A single turn carries every row of the set below to another of its rows. Some are shown first; where does it send the rows asked next?
pap: [ 15 -43  -4  -3   7  -3   3   3  -7  32   8 -22 -17  16 -15 -32  -1]
mureb: [-11  13   6 -15  -3 -11   8   6  38   0  -2 -19 -11 -33  -6   7   4]
Gomo: [-13  19   6 -20  -9   9   9  12  -2   3 -19  -7  22 -36 -18  -3   7]
Zep: [ -5  13   3 -25 -26 -14  27   6  24  27  13 -25  -1  17  20  -5   7]
Zatu: [  9  19  33 -10 -11   4 -10  19 -28 -10  -6  -7  20  20  -1  19   9]
levuv: [ 10  28  18 -12  34  32  -9  11   9   6  13 -10  -9  -3 -12 -13   6]
zos: [ 13  13   4   0  -6  -8 -36   5 -38 -13  -1  -6 -10  13   0 -25   2]
Febat: [-19  20   0   8  10   9  17  11  31  27  17  -5  -4 -22  -6  17  -6]
vog: [  2   9 -13 -13  14  44  13  -5 -16  37   0  -3   9  24  19  -1   5]
lib: [ -1  -6   2  19   3 -29 -10  -3  -2 -24   6  30 -14  13   5   4 -18]
mamib: [ 12 -44   5   0  -1 -18   8   9   5  20   8 -13 -15  22 -21 -31  -4]
fal: [ -9  14  22 -34  -8  15 -20   6  -8  -4  16 -11   8  19  29   4  23]
zofib: [ 21   5   2   6  13   4  13   3 -40 -10 -11   1  25  -5  -3  27   8]
fepu: [-21   6   2 -21 -32  11  24   5  -1  29 -17   1  23  16  13  11  -2]
mugo: [ -4  29  18 -20   8  29   7  16  -4  28   9 -17  13 -22 -11   0  -3]
Reta: [  9   1  -7 -23  18  11 -11 -13  -2  -2  20 -26 -13  -3  37  12  25]
Kuf: [ -4  15   5  26 -11 -30   3  17  15  -7  14  -8  -7  19   3  25  19]
Kul: [  2   8   4 -24 -23 -29 -20   0 -18  -6  18 -18  -9  -5  20 -25   1]
desu: [-26 -10  -6   0 -25 -21  -8  -5 -12 -10  -5  27   5  -7  16   9 -17]
dut: [ -8  -3 -23   2  16   6  21  -8 -21  -5  12  19  27 -10  19  14  22]
kud: [-14  21  -6  22  30  23   7  10  19   8   6  20  -1  -6 -19   2   5]
Kun: [-19  -2 -12   2 -13   6  -8  -6 -39  22   6  11  11 -12  21  14 -22]
Rekas: [ -2 -44  -5 -16  -6   9  -3   3 -11  38   5 -20  -9  13  -7 -33   1]
pivog: [  6  16  11 -17  21   5 -10   4  29 -20  -7 -12 -19 -15 -13 -14  15]
senel: [  8   9  -6  14   8  16 -25   1 -52  15   5   2  -2   7   6  -1 -14]
duv: [ -8 -55  -1  -9   1  -3  19  -1   4  28   8   9  -1  12  -7 -17 -14]
feni: [ -6 -49   6  -9  -9 -18  15   7  12  21  10   2  -6  20 -13 -27  -8]
Niku: [  3  -3   0  -2 -20 -17  23   3   9 -13 -43   9   9  17 -10   9   3]
fas: [ 21  10   5 -17 -21 -20   6   6   8  -7 -29 -31  -9  19  -5 -13  18]
digum: [ 34   7 -12  -3  23  22  -1  -6 -14  -1 -25 -16 -11  26  -3 -15  18]
zet: [  6   5 -15  -3  23  12  35  -7  19  29  27   1  -7  24  23  -1   3]
Tevo: [ 24  -5 -17  14  30   1  27 -10  11 -10 -16  15  -9  25  -3   2   5]
kesi: [-30   9 -10   9  -9 -12  12   7   9  -4  24  21  16  13  19   9  27]
tur: [ -1 -49   7  -1  -7   6  -4   7 -13  23 -19   1  -4  22 -24 -15 -11]
roda: [-10 -44   5 -14 -18   7  -9   8 -11  30 -11 -10  -4  20 -14 -27  -2]
Pepa: [ 24   4  -6  15  15 -17  -1  -2   3  -5   9 -32 -22  -1  12  30  17]
lam: [-12  15  -6   3  13  13   2   8   7 -17 -23  17  10 -20 -26 -11  16]
kugu: [  7   3  -1 -12  -1 -24   1  -6 -10  16  44 -16 -14 -10  30  -5 -17]
fik: [ 16   0   0  18  23 -20   0  -5  -6   2  37   9 -22   8  15   5 -24]
rur: [  1 -55  -1   1   8   7  11   0  -9  27  -7   8  -3  15 -17 -10 -17]

tur moves to rur
kesi moves to Kuf
Now find these:
fas moves to digum
pivog moves to levuv
Kul moves to zos

